In the data rows, the value 128 means zero.
Each pair is two rows. How far apart are they, by a hidden measure? 0 means very close, and 30 very far. Two or three weighted sums of its numbers give each row a place; it is the straight-line distance between the places.
[ 97  86  88  93 125  78 134  84 134  83 160  81 120 128  99  77  77  96  97 103]
[111 149 172 199 105 207  93 109 103 255  88 172  96  93 102 167 146 204 120 120] >> 7
[239 114 113 124 137 129 147 144 136 114 139 114 150 141 165 115 163 116 115 121]
[185  94  92 109 163 102 165 102 155 104 166 104 186 149 133  96 107 107 110 117] >> 6
[126  96  88  90 117  91 134 123 146 100 200  94 135 205 119  90 101  98  98 104]
[113 145 141 174 104 237  98 129 107 249  93 140  96  95 105 187 188 154 111 118] >> 11
[104 205 198 168 111 211  84 132 105 209  95 192  90  95 111 197 177 179 151 132]
[153  97  88  92 135  92 169 112 155  97 220  94 140 183 124  98  94  98 104 115] >> 16
[130 113 130 139 120 128  98 105 109 140  96 136 106  95 120 115 122 148 114 120]
[181  90  88  94 127  91 194 102 112  95 138  93 122 127 161  91 106  97 106 100] >> 11
[ 96 123 136 194 101 176  90 110 104 217  97 133  92  95  83 160 128 166 117 113]
[ 93 151 165 134  94 144  87 108  95 162  92 157  84  90  99 157 122 161 152 116] >> 7
[123 179 131 133 132 140 115 249 141 120 127 135 143 142 163 147 159 131 152 160]
[121 105 120 119 109 115  92  97 102 124  89 123 100  92 108  99 116 121 116 106] >> 13
[ 90 105 112 136  91 119  88  90  89 158  86 115  86  89  82 125  97 143 100 105]
[126 137 107 110 105 123 107 243 116 115 106 104 104  94 141 133 184 106 139 113] >> 13
[103 176 255 196 119 152  99 117 106 148 100 255 109 103 109 150 118 243 160 159]
[134  88  86  92 138  87 230  94 109  93 128  86 123 115 123  80  92  92  99 104] >> 19
[101 165 150 126 103 135  91 116  99 157  92 151  92  87 100 164 132 145 156 111]
[ 96 191 160 125 100 139  91 143  94 142  87 159 101  98 108 178 134 130 202 121] >> 5
[123  86  84  91 127  83 225  94 116  92 137  86 122 128 115  84  89  91 108 102]
[126 111 116 123 111 139  94 100  91 166  93 115  93  88 100 123 154 127 114 102] >> 16
[228 105 101  95 137  98 183 117 127 104 121  95 138 127 210  97 117  99 113 108]
[110 202 146 130 103 161 111 182 105 147 101 138  98  98 120 192 182 137 164 126] >> 15
[ 91 144 201 137 105 138  93 100 107 145  96 218  98  90 107 133 107 193 155 126]
[100 136 231 228 110 149  92  98 109 153  96 249 100  89  92 135 107 255 128 146] >> 12
[139 109 108 105 123 114 132 199 147 108 150 113 144 175 161 113 141 111 115 132]
[115 114 113 112 143 104 126 184 151 101 133 111 149 164 164 106 120 111 137 147] >> 5
[105 213 149 134 105 159  93 177 108 135  95 145  94  96  98 231 143 132 158 132]
[114 222 176 157 103 213  97 153 104 190  93 164  99  95 117 234 195 151 144 123] >> 2
[ 95 171 168 163 105 166  87 122  95 167  87 158  98  85  94 220 136 170 139 124]
[156  88  88  90 150  89 255 101 128  91 164  94 152 141 141  89  97  97 105 110] >> 12
[122 158 128 123 112 168  98 189 115 153 101 121  94 104 133 176 255 114 133 113]
[103  81  89  89 112  83 138  84 100  80 110  84 102 106 110  81  78  90 104  96] >> 9
[ 93 102 105  86 112  84  95 103  97  94  93 107 102 100 111  88  87  98 164 117]
[207  84  89  96 128  90 189  99 117  96 136  87 114 118 119  98  99  94 101 101] >> 21
[169  97 104 116 145 104 132 105 132 103 130 107 147 120 116  94  99 114  97 114]
[ 96 153 143 164  97 163  90 123 101 159  94 136  92  95  92 204 122 153 122 120] >> 23
[112 102  98  95 116  92 105 102  89 100  96 103  90  94 140  92 102 102 138 103]
[155 110 110 111 159 109 139 132 130 107 120 111 157 134 255 104 131 111 128 125] >> 3
[116 136 178 175 118 175 100 115 101 189  94 189 103  95 122 136 147 192 128 130]
[112 123 123 165 103 195  93 111  95 248  96 124  93  86  96 151 150 143 111 110] >> 11
[102  87  84  92 144  85 146 100 174  98 232  87 145 195 108  89  85  91 101 117]
[168 102 105 128 134 114 113 108 126 120 114 109 125 107 123 101 120 121 109 114] >> 22
[ 96 161 186 180  95 152  93 115 106 164  90 170  94  95  98 192 118 192 140 130]
[115 110 110 147 109 133 104 130 127 125 116 116 107 123  98 125 127 125 113 119] >> 3
[123 162 140 154 128 152 109 222 150 134 127 129 143 142 132 152 152 126 129 158]
[102 121 113 113  94 145 100 104  92 178  90 107  86  85  97 145 148 119 115 105] >> 7
[221 106 112 113 151 111 138 111 131 119 117 111 160 115 155  98 130 117 111 128]
[117 177 165 152 108 198  94 125 102 210  97 161 102  93 111 168 201 155 144 122] >> 21
[ 97 191 206 152 120 129  99 138 122 119  99 208 114 104 111 151 117 165 216 202]
[108 142 150 115 136 115  99 112 108 115  98 166 122 102 141 114 116 137 207 164] >> 5
[112  80  90  88 115  78 182  91 104  90 124  82 110 111 122  86  83  96 101  96]
[112  78  89  90 123  87 137  82 121  94 136  88 113 115 101  85  76  98  98  96] >> 9
[114 132 137 120 108 127 101 113  96 134  92 139  98  94 130 125 141 125 152 115]
[ 99 155 170 139 111 159 100 118  99 172  94 163  94  95 115 153 152 158 152 128] >> 3
[133 114 131 146 202 119 116 111 140 118 121 137 181 116 140 106 117 143 112 157]
[108 131 122 132 122 113 108 170 166 115 125 116 128 153 112 123 113 121 117 154] >> 22
[ 96 138 197 155 131 118  98 107 110 124  98 230 122  96 116 123 100 188 157 191]
[139  85  85  97 130  87 160  89 112  90 124  85 119 107 107  86  81  90  96  96] >> 4
[ 89 139 138 142  98 174  88 112 106 197  97 131  94  91  98 197 135 144 125 112]
[152  98  90  97  99 106 105 108 103 109 113  94  93  99 113 100 134  91 106  95] >> 21
[143  85  88  92 160  87 157  86 118  96 123  96 127 106 116  90  85  98 102 108]
[255  93 101  99 124 102 137 108 110 111 109  98 111 109 144  90 129 104 104 105] >> 21
[100 162 161 183 102 229  96 121 100 255  99 157  93  89 101 215 158 173 130 120]
[107 212 156 162 104 224  96 174 107 189  97 140  94 101 105 255 202 138 133 128] >> 4
[135 124 140 142 115 155 104 110 109 174  97 142 108  94 125 128 161 154 116 116]
[142  94  95  98 210  94 210 101 147  95 146 100 187 146 188  88  96 102 113 122] >> 2
[100 148 180 133 117 111  92 119 123 117  99 183 110  99 102 130  99 153 190 223]
[ 96 151 135 121  99 128  96 121  93 137  93 128  81  86  96 168 116 131 154 114] >> 6
[133 163 151 175 112 241  96 142 109 208 107 151 111 107 120 170 235 161 121 128]
[ 96 166 193 220 106 166  89 120 114 164  97 187  95  98  95 199 122 204 138 133] >> 4
[142 112 117 118 250 108 140 124 190 109 144 116 255 155 182 100 112 120 123 176]
[132 194 172 178 134 199 109 175 128 160 109 165 135 117 153 165 201 154 140 159] >> 13
[ 94 116 120 144  99 126  89 119 105 119 100 112  88  92  92 150 101 126 115 124]
[125  96 102 105 255  94 135  97 168  95 127  99 242 131 148  90  91 108 114 144] >> 29
[ 95 129 145 142  99 140  92  99  99 168  93 145  88  89  91 146 111 160 128 112]
[136  97 103 125 142 101 127 114 186 102 188 103 148 178 116  95 107 114 109 125] >> 7
[119  86  91  96 119  89 187  94 122  93 165  81 117 149 111  93  95  86 103 100]
[151 130 135 145 184 125 122 138 166 123 128 139 216 147 179 115 123 145 131 192] >> 21
[111  82  88  85 113  89 126  99 138  87 180  90 107 170  96  87  90  91 105 107]
[120  85  94  88 118  87 138 107 158  95 196  87 128 218 110  88  84  93 101 113] >> 1
[ 99  79  84  76 123  78 156  96 117  85 142  86 115 122  99  80  74  95  95 102]
[126 196 157 139 123 162 111 165 119 142 105 147 116 108 159 152 203 143 164 139] >> 14
[146  85  88  94 170  91 205  95 157  89 178  90 167 149 124  87  87  92 100 111]
[107  94  93  95 129  89 145 110 190  99 255  90 147 255 118  89  85  94 102 113] >> 10
[112 126 112 128 101 160  98 123 102 176  97 110  90  93  95 152 172 116 114 100]
[ 99 235 197 182 106 168 100 156 119 142  92 182 111 108 107 210 128 168 163 164] >> 8
[136  89  89  96 117  86 168 101 124  95 169  86 114 157 118  90  89  98 101 105]
[109 170 150 139 112 205  96 137  97 204  89 139  96  97 119 192 216 140 133 118] >> 7
[143 150 147 142 138 159 115 134 114 146 107 150 129 105 166 130 185 145 132 135]
[104 160 136 115 103 146 100 143  95 136  96 128  95  99 127 147 173 122 164 116] >> 13
[103 140 119 122 112 106  97 162 135 103 103 119 116 118 107 125  93 113 161 165]
[108 167 210 158 103 171  98 119 106 174  97 208  95  85 113 155 138 181 154 124] >> 10
[117  92  95  96 149  92 145 115 236  90 255 101 185 255 135  93  94 102 112 131]
[130  90  94 100 144  97 161 110 206  92 255  98 177 251 115  92  92 100 112 126] >> 9
[137 125 115 135 126 128 120 164 167 114 147 116 142 174 121 126 134 118 116 141]
[ 94 134 127 109 107 139  89 108  96 146  88 117  82  89  98 159 120 118 129 107] >> 11
[ 92 126 118 109  90 124  89 113  94 131  89 103  86  86  91 164 122 102 121 103]
[113 167 203 225 139 163 107 133 147 140 113 209 137 114 127 141 129 190 136 212] >> 18
[101  82  90  89 134  89 169  97 145  91 188  89 138 171 105  88  82  89 100 107]
[148  92 100 102 215  98 188 110 205  99 201 108 255 191 141  97  98 107 105 131] >> 19
[ 99 170 132 118 114 120 104 181 107 117 101 137 103 102 132 145 139 122 240 128]
[ 96 106 119 102  93 104  95 105  91 111  85 124  86  81  94 105  89 123 143 109] >> 9
[116 139 121 116 131 109 111 229 144 104 126 119 141 153 151 128 135 105 142 157]
[113 119 110 128  96 159  90 124  88 175  94 111  84 103 100 147 169 119 108 103] >> 4
[125  92  89  92 100  97 109 111 115  96 123  95  94 127  97  96 100 101 102  97]
[ 96 153 183 187 107 184  90 107 107 206  93 179  86  96  96 181 129 209 128 117] >> 5
[152  86  86  96 109  88 172 108 125  97 168  91 110 150 122  90  96  96 107 110]
[202  88  90 100 142  87 207  98 110  94 126  90 120 113 153  90  93  98 107  97] >> 14
[129 157 167 197 108 235  97 120 113 228 101 159 108 103 119 163 201 171 129 122]
[ 96 134 113 113  97 146  90 137  95 146  83 109  79  84  96 170 146 111 126 104] >> 10
[132 132 130 158 115 199  97 124 105 199  92 124 103  92 104 152 199 135 107 119]
[151 100 105 106 249  94 164 108 177 100 157  95 255 144 154  93 102 107 110 131] >> 19
[160  98  99 102 146 100 176 130 176 101 213 100 182 221 149 102 112 110 110 119]
[152  84  86  89 119  83 177  91 112  87 125  91  98 107 105  89  86  90  91  95] >> 5
[157 101  96 103 201  89 223 104 188  97 206  98 228 194 155  95  94  96 103 125]
[125  96 100 110 143 100 143 120 226  92 255  91 171 255 121  91  97 102 110 132] >> 16
[114 131 118 129  99 168  92 148 103 165 101 113  87  98  95 167 216 116 119 116]
[192 109 112 118 107 124 105 116 102 138 100 112 113 103 129 111 173 108 110 109] >> 24
[101 177 187 200 111 143  99 142 127 126 100 183 116 114 102 157 117 172 147 196]
[130  94  93  89 149  83 219 109 142  95 179 103 158 172 156  94  97 100 103 103] >> 8
[101 123 152 155  95 150  84  95  93 195  91 152  84  84  85 135 111 189 119 115]
[187 109 108 115 183 111 176 126 163 102 155 109 236 158 209  97 132 111 114 133] >> 14
[138 131 155 178 133 154 115 119 121 150 104 161 126 106 133 118 145 168 127 133]
[131  87  92 112 128  96 116  90 129  99 126  97 121 119 105  90  92 114 104 113] >> 5
[137 137 118 117 110 142 106 165 100 135  99 109  91 104 133 146 255 108 120 106]
[164 132 116 116 129 129 123 157 118 126 113 115 127 115 220 119 201 117 126 130] >> 7
[111 150 221 163 128 137  96 115 109 139 100 249 115 103 117 126 118 197 159 171]
[ 99 117 185 155 115 121  95  94 100 139  89 213  93  94 104 112  98 230 128 138] >> 6
[ 95 162 179 211  97 171  88 128 106 159  97 175  90 101  88 193 125 198 126 138]
[137  87  93  87 171  89 222  96 123  92 129  93 139 123 161  85  96  94 107 107] >> 2
[173  82  89  85 118  90 186  97 112  87 129  91 113 114 118  85  93  98  99 105]
[165  86  86  97 136  91 255  94 127  90 155  85 133 139 131  90  89  96 100 105] >> 9
[145 137 136 146 121 162 102 120 107 167  99 139 119 102 140 122 182 138 119 119]
[129 150 125 130 140 122 115 216 150 112 127 128 157 151 163 121 146 121 153 173] >> 12
[124 116 111 120 108 151  93 113  96 175  93 116  98  90 100 125 187 124 111 102]
[ 88 131 152 163  98 132  87 108 101 133  95 151  88  91  89 153 104 166 132 129] >> 10
[133 166 137 140 134 154 115 234 139 131 117 126 136 140 162 154 194 129 131 147]
[ 98 152 190 255 114 185 102 116 119 176 104 188 104  90  95 156 124 234 125 146] >> 6
[167  90  93  99 179  96 210  92 128  96 147  98 156 129 134  86  93 104  97 114]
[101 130 142 146  99 158  94 108  91 201  93 137  92  83  94 150 120 149 128 107] >> 15
[213  95  98  98 160 101 169 106 114 107 117 103 144 115 208  96 115 109 112 113]
[107 118 162 198 133 124 102 102 125 125 104 185 129 112 107 116  98 214 124 176] >> 6
[130 124 136 142 107 170  96 106 101 200 101 141 107  92 115 130 159 147 125 118]
[122 158 169 176 110 242  95 119 100 255  96 159  96  95 109 167 184 171 119 121] >> 7
[173  93  98  94 112  94 120 102  95 105 103  98 103  98 148  97 128 102 105 101]
[ 92 191 142 122 110 124 100 191 114 114 103 135 103 111 117 151 127 120 211 148] >> 14
[110  83  92  94 156  88 149  97 188  95 214  95 161 186 112  91  76  94 108 115]
[116  86  89  97 119  86 169 102 141  80 228  83 134 199 115  91  88  97 100 114] >> 14
[164  85  93  87 142  90 247  95 128  95 148  85 135 122 126  87  86  91  96 112]
[115 222 159 128 109 153  97 162 102 136  97 157 101 104 122 180 152 136 197 133] >> 16
[151  86  86  91 120  90 203  88 113  93 129  90 116 117 125  92  94  92  98  98]
[131 105 102 102 164  96 149 138 156  97 140 106 188 174 213 100 107 105 125 137] >> 12
[137 118 134 114 170 111 116 110 123 111 103 129 143 108 205 103 117 126 137 145]
[112 147 161 184 103 243  92 116  99 255  96 151  91  89  99 187 164 170 125 111] >> 17
[106  82  90  86 124  80 133  90 138  88 165  86 117 141 105  84  74  94  97 104]
[ 92 140 141 112 116 104  94 126  99 108  88 135 106  95 108 126 109 113 255 144] >> 9
[103 216 211 153 110 163  91 140 109 152  94 203  97  95 110 176 141 166 192 137]
[162  84  86  88 116  89 175 102 114  94 152  86 112 121 107  86  97 102 101 104] >> 16
[108 180 255 214 116 195  98 122 114 186  96 255 103  99 107 158 144 244 137 155]
[123 122 115 119 101 157  89 114  94 179  97 114  91  98 114 141 197 119 115 109] >> 14
[ 96 152 119 117 101 140  95 162  95 135  94 112  85  92  97 192 148 113 132 113]
[111  81  91  98 125  89 116  93 157  97 184  92 117 151  92  84  86 102 107 110] >> 8
[134  87  88  95 119  93 193 100 122  91 168  84 119 143 109  90  91  93  99 105]
[112 125 151 177 153 124 100 108 158 119 109 152 155 125 117 112 102 166 117 214] >> 16
[ 99 130 137 136 102 145  95  97  96 194  94 134  89  87  91 147 123 143 121 113]
[134  98 103 116 159 103 135 109 212 102 183 104 186 174 115  98  98 109 109 139] >> 3
[177 103 115 123 196 111 152 125 163 109 151 118 237 144 172 106 119 117 117 145]
[114 206 250 213 122 189 103 137 121 156 101 248 120 109 125 166 147 215 150 174] >> 14
[177  83  87  93 124  86 158  96 105  95 116  85  98 108 114  88 103  99 102  92]
[149  95  88  91 104  93 136 127 120  96 142  92 109 141 114  99 109  90 105 113] >> 11
[135 151 145 165 139 152 121 173 158 128 130 138 164 145 155 145 152 134 129 168]
[129  92  97 105 148  99 144 105 246  99 255 101 181 229 109  98  93 101 106 129] >> 9
[ 99 130 157 113 105 122  93 109  97 122  91 164  90  86 107 123 106 144 190 116]
[ 95 146 188 169 119 126  90 116 118 120  98 187 114 101  99 132 101 177 153 244] >> 14
[125 184 140 148 118 214  97 166 108 190 100 136 107 107 127 197 255 138 135 123]
[108  94  95  98 116  90 122 111 196  94 210  89 125 235 104  90  92 102 103 115] >> 15
[140 114 108 113 122 116 133 202 143 110 153 101 139 175 137 120 139 110 116 122]
[189 120 125 128 125 140 117 118 110 141 100 130 114 103 162 120 198 125 120 112] >> 20
[ 98 155 141 151  98 192  93 124  93 206  92 136  94  91  98 222 151 142 122 110]
[ 92 179 244 209 113 185  94 121 105 186  94 238  94  89  92 184 121 244 146 134] >> 18
[ 96 179 132 120  97 133  95 167  94 129  97 128  97  92 101 177 121 126 182 126]
[122  87  89  91 173  88 178  95 117  86 120  96 138 121 154  83  89  99 112 106] >> 14
[105 135 189 135 118 121  99 100 107 127  98 225 109  93 118 119 107 172 165 155]
[150 106 111 104 167 105 159 140 207 108 190 112 221 237 176 101 109 106 118 142] >> 4
[ 99 196 152 130 105 171  94 144 100 163 104 149  91  96 113 213 160 133 160 116]
[142  86  93  89 140  88 213 106 149  92 215  96 144 173 116  89  93  94 102 108] >> 13
[108 102 102  93 121  98 106 105 101  97  95  99 111 100 185  95 105 106 125 113]
[ 99 120 143 129 103 128  91  97  95 150  94 143  83  85  90 131 105 158 128 109] >> 8
[ 99 133 108 105  99 106  99 184  95 104  96 112  89 100 110 130 121 103 150 110]
[105 199 178 140 105 151  98 129  99 148  90 176  95  91 119 165 147 149 186 127] >> 12
[110 136 146 125 105 136  96 109 104 141  91 157  96  95 127 127 134 140 144 115]
[108 161 122 107 105 120  96 227 103 111 100 114 105 109 126 140 137 108 177 124] >> 15
[123 177 140 140 110 181  95 169 104 168 100 133 109 104 130 178 255 125 138 121]
[121 135 113 104 141 118 121 181 137  99 118 120 155 137 221 119 126 117 151 148] >> 19
[ 99 146 170 134 102 135  91 102  89 141  89 167  90  88 100 140 101 159 167 117]
[155 100  98  98 115 106 133 153 117 112 139  97 120 143 129 101 134  98 110 113] >> 13
[102 127 162 132  99 127  93  98  92 149  84 163  92  87  90 133 112 167 144 110]
[121 179 129 147 118 157 100 254 122 131 108 125 118 123 122 175 167 121 127 145] >> 13
[139 137 126 167 126 165 113 161 135 144 121 133 126 124 127 142 175 139 115 140]
[106 152 122 112 111 124 103 233 109 117 107 121 106 115 150 140 161 118 161 120] >> 11
[183 127 113 122 134 124 145 175 143 114 133 118 163 155 242 116 167 113 117 136]
[255 105 110 120 135 119 130 116 117 120 118 114 132 109 170  98 147 117 102 121] >> 28
[106 147 138 162 105 212  96 129 100 237  96 136  91  92 106 192 182 146 120 118]
[109 142 176 170 160 131 104 113 141 121 111 190 158 109 140 119 113 177 137 237] >> 14
[ 98  97 104  98 158  87 110 106 144  93 116 109 134 125 117  93  87 103 131 188]
[115 188 156 142 109 212 102 155 103 193  99 142  93  93 114 197 247 133 142 118] >> 8
[129 160 134 124 135 134 115 232 147 116 130 125 158 154 173 135 156 131 145 160]
[134  91  88  96 145  89 255 101 138  95 190  92 150 167 138  93  86  94 102 109] >> 11
[139 121 111 114 125 115 129 190 122 101 119 106 137 142 231 114 155 105 139 123]
[191 120 108 111 126 129 110 133 107 126 108 119 117 105 184 118 197 108 127 115] >> 23
[129  97 102 100 184  91 168 122 165  93 158 100 205 186 195  91  99 104 125 129]
[103  77  87  92 128  82 136  97 157  85 194  88 129 175 112  81  73  94 103 107] >> 8
[103 105 114 105 100 114  94  91  91 132  88 111  85  86  98 110 124 117 124 100]
[158  80  92  98 139  85 202 112 127  97 140  93 141 146 178  93 104  98 103 114] >> 9
[136 174 141 137 129 148 113 205 129 132 116 139 147 125 194 144 192 126 158 148]
[113 206 177 230 117 212  99 162 117 166 101 167 113 114 106 217 157 167 139 151] >> 3
[120  87  88  90 110  89 132  93 107  85 134  91 100 121  91  89  86  95 100  99]
[ 99 134 171 130 108 127  89 107  91 135  94 175  85  89  92 124 104 173 141 125] >> 8
[132  93  95  99 147  89 190 115 158  95 184  94 178 206 161  98  87 101 109 117]
[216  99  95 109 126 115 143 136 136 109 137 110 132 138 139 103 141 106 107 106] >> 24
[106 178 230 225 128 159 103 124 122 138 100 238 126 109 119 152 122 211 149 212]
[157  89  93  99 140  88 242 100 141  90 205  91 155 182 143  93  97 101 103 114] >> 19
[141  80  94  89 118  82 172  97 109  98 115  89 101 115 118  84  95  91 103 102]
[155 108 103 107 198 102 184 126 208  99 193 104 255 212 188  93 110 105 115 144] >> 8
[161 106 107 110 185 104 177 137 203 103 190 105 253 207 182  99 110 110 111 139]
[107 135 138 199 104 193  96 119 105 187  96 126  97  96  92 180 147 160 117 119] >> 10
[129  96  96  96 209  90 197 114 173  97 173 102 226 192 174  89 101 102 109 131]
[143  86  90  96 175  92 254  94 144  97 156  86 160 144 129  84  84  89 104 110] >> 11
[161  82  91  88 118  86 208 111 106  96 132  95 114 133 149  89  89  98 101  97]
[122  80  87  83 110  79 152  86 107  96 117  89 100  96  99  79  80  85  97 101] >> 4
[118  79  85  92 130  87 157  88 128  98 144  92 127 117 100  88  88  94 101 107]
[131  96  96 103 139  93 153 122 206  96 255  94 166 255 127  97  98  99 103 123] >> 1
[125  78  82  82 110  86 186  90 107  88 117  85 104 111 113  85  86  90 102 101]
[119 212 190 241 110 215  96 152 115 170 102 176 113 100 108 219 163 181 143 151] >> 15
[107 100 113 112 221  98 108 103 150 100 114 122 176 121 137 102  97 126 128 206]
[112 156 140 119 124 118 104 157 116 111 106 135 116 104 145 127 113 108 244 153] >> 19
[117 153 118 117 110 136 105 255 119 120 108 116 104 125 134 150 175 112 137 132]
[122 154 126 125 125 130 114 255 135 115 119 119 137 144 151 139 155 122 143 144] >> 2
[110  94  89  93 135  91 145 110 190  91 221  98 151 255 110  94  90 100  99 120]
[ 92 172 162 150 109 141  84 133 105 137  93 150  90  90  95 201 114 157 161 127] >> 4
[107 112 167 216 128 120  91  91 121 133 100 188 115  96 107 111 101 234 122 163]
[167 105 103 104 143  98 148 119 115 105 116 105 143 113 255  98 124 107 131 117] >> 13
[141 130 109 106 109 121 108 229 111 115 110 109 117 122 134 136 191 103 118 107]
[109 213 206 165 131 150  98 163 126 134 113 198 128 114 133 156 133 160 198 201] >> 8
[105 219 162 175 100 212  89 163 106 177 103 150  99 102 101 255 171 147 145 128]
[176 106 106 117 134 116 139 126 159 108 168 106 150 163 126 102 127 112 104 122] >> 15
[124 155 150 132 126 138 103 131 110 130 101 155 114  97 172 124 156 134 156 140]
[109 100  92 101 125  90 122 134 159 101 161  96 142 223 133  94 100  97 113 127] >> 7
[231  99  93 101 124  98 176 112 134 109 153  95 140 139 130  93 111 102 109 109]
[173 113 105 122 131 118 141 161 159 113 167 106 163 190 157 111 133 107 108 133] >> 15
[173 131 118 119 130 131 134 184 127 122 128 112 143 131 195 130 195 115 121 130]
[153 105  88  98 130  95 168 142 141 100 166  94 140 183 158 100 116 100 106 113] >> 6
[121 194 150 130 113 177 103 160 106 161 100 145 107  98 138 175 236 133 149 126]
[103 172 152 193 106 201  98 150 113 161  94 147  96  96 102 225 147 151 130 133] >> 14
[103 178 170 182 106 206  85 117 101 201  96 161  90  93 100 248 142 167 132 126]
[120  77  84  95 117  86 175  91 118  93 142  91 106 135 104  95  80  87  97  97] >> 4
[ 94 135 223 155 114 124  92  96 104 135  95 255 101  89  94 125  99 239 142 149]
[ 87 143 166 123 109 108  94 118 100 113  92 177  96  87 107 119 103 142 244 147] >> 18
[160  86  87  95 118  88 186 105 121  97 148  91 117 141 135  93  92  87  95 111]
[127  89  98 105 223  90 156  98 224  95 197 105 247 181 125  96 100 107 108 140] >> 13
[125 221 150 153 114 183  97 225 121 147 113 146 121 110 142 195 247 142 148 135]
[131  83  91  96 124  92 175  99 140  92 201  91 122 153 113  87  81  83 105 110] >> 14
[135 115 120 105 110 116 101 108 101 125  95 121  97  90 136 108 139 123 120 112]
[149  77  81  87 112  78 133  78  98  89 109  89  92  93 108  87  83  97  95 101] >> 4
[108 205 182 137 115 151 102 154 112 134 105 177 114 107 145 142 146 143 211 146]
[ 92 135 125 114 100 116  87 125  94 108  96 119  88  93  93 150  99 127 148 118] >> 9
[109 208 140 133 105 170  97 229 104 146 100 140  99 108 116 223 184 121 157 127]
[162 114 102 116 132 121 130 162 151 113 156 104 152 165 143 111 145 110 114 117] >> 11
[111 129 162 172 127 145  96 104 114 144  95 175 112 101 112 118 124 189 125 137]
[121  94  91  89 151  88 170 110 141  93 154  89 142 153 152  97  98  97 113 111] >> 15
[147  93  89 102 138  95 172 121 155  98 206  91 134 199 129  91 102  94 110 112]
[106 144 144 162 104 212  99 118  96 255  89 140  89  88 100 185 148 156 118 110] >> 12
[139 157 172 188 132 181 111 127 119 158 110 171 138 119 143 144 172 171 129 155]
[172  86  89 102 128  94 208 110 118  95 142  94 126 135 147  91  92  90 100  99] >> 10
[134  85  89  96 112  86 143 104 117  92 150  92 100 141 107  87 101  91  92 103]
[157  93  92 102 125  94 150 120 140 100 182  99 134 176 127  99 113  97 100 112] >> 5
[128  86  94  95 150  89 220 101 138 100 157  91 154 156 152  93  88  95 104 108]
[167 108 112 118 191 106 174 133 198 107 194 112 246 215 166 105 116 103 113 141] >> 19
[129  84  92  93 169  89 189  93 154  95 183  95 156 151 115  84  86  97  90 114]
[143  90  93  93 117  95 170 100 134  94 193  92 123 152 111 100  95  93 103 107] >> 10
[116 192 177 203 118 255  95 148  99 249 102 163  97 100 110 220 196 176 131 128]
[154 159 135 154 114 193 111 158 120 159 112 133 124 118 135 155 245 132 124 123] >> 10
[116 175 155 126 115 151 104 149 102 140  97 159 106 101 145 153 185 139 166 127]
[100 148 120 113  95 114  89 188  98 110  95 106  90  98  99 159 126 116 149 116] >> 11
[113  83  90  83 149  83 198  94 134  91 145  93 130 129 114  86  86  95 103 115]
[105 255 191 168 112 210  97 155 107 171  93 178 102  98 109 255 166 161 154 131] >> 12
[115  97 104 114 176  95 122 115 255 101 187 104 216 218 124 100  97 108 112 159]
[115 158 146 157 109 239  96 124 107 252  97 144  93  99 107 189 216 150 119 110] >> 9
[ 98 187 167 129 103 166  94 124  99 166  93 164  99  91 105 183 134 145 168 115]
[108 148 125 166 111 180  97 165 104 152  99 124  98 108 107 201 168 133 120 123] >> 10
[119 156 163 220 132 160 107 138 147 132 115 156 143 123 128 142 126 166 130 193]
[101 181 191 137 114 138  94 122 102 137  99 195 105 104 131 138 136 153 208 139] >> 9
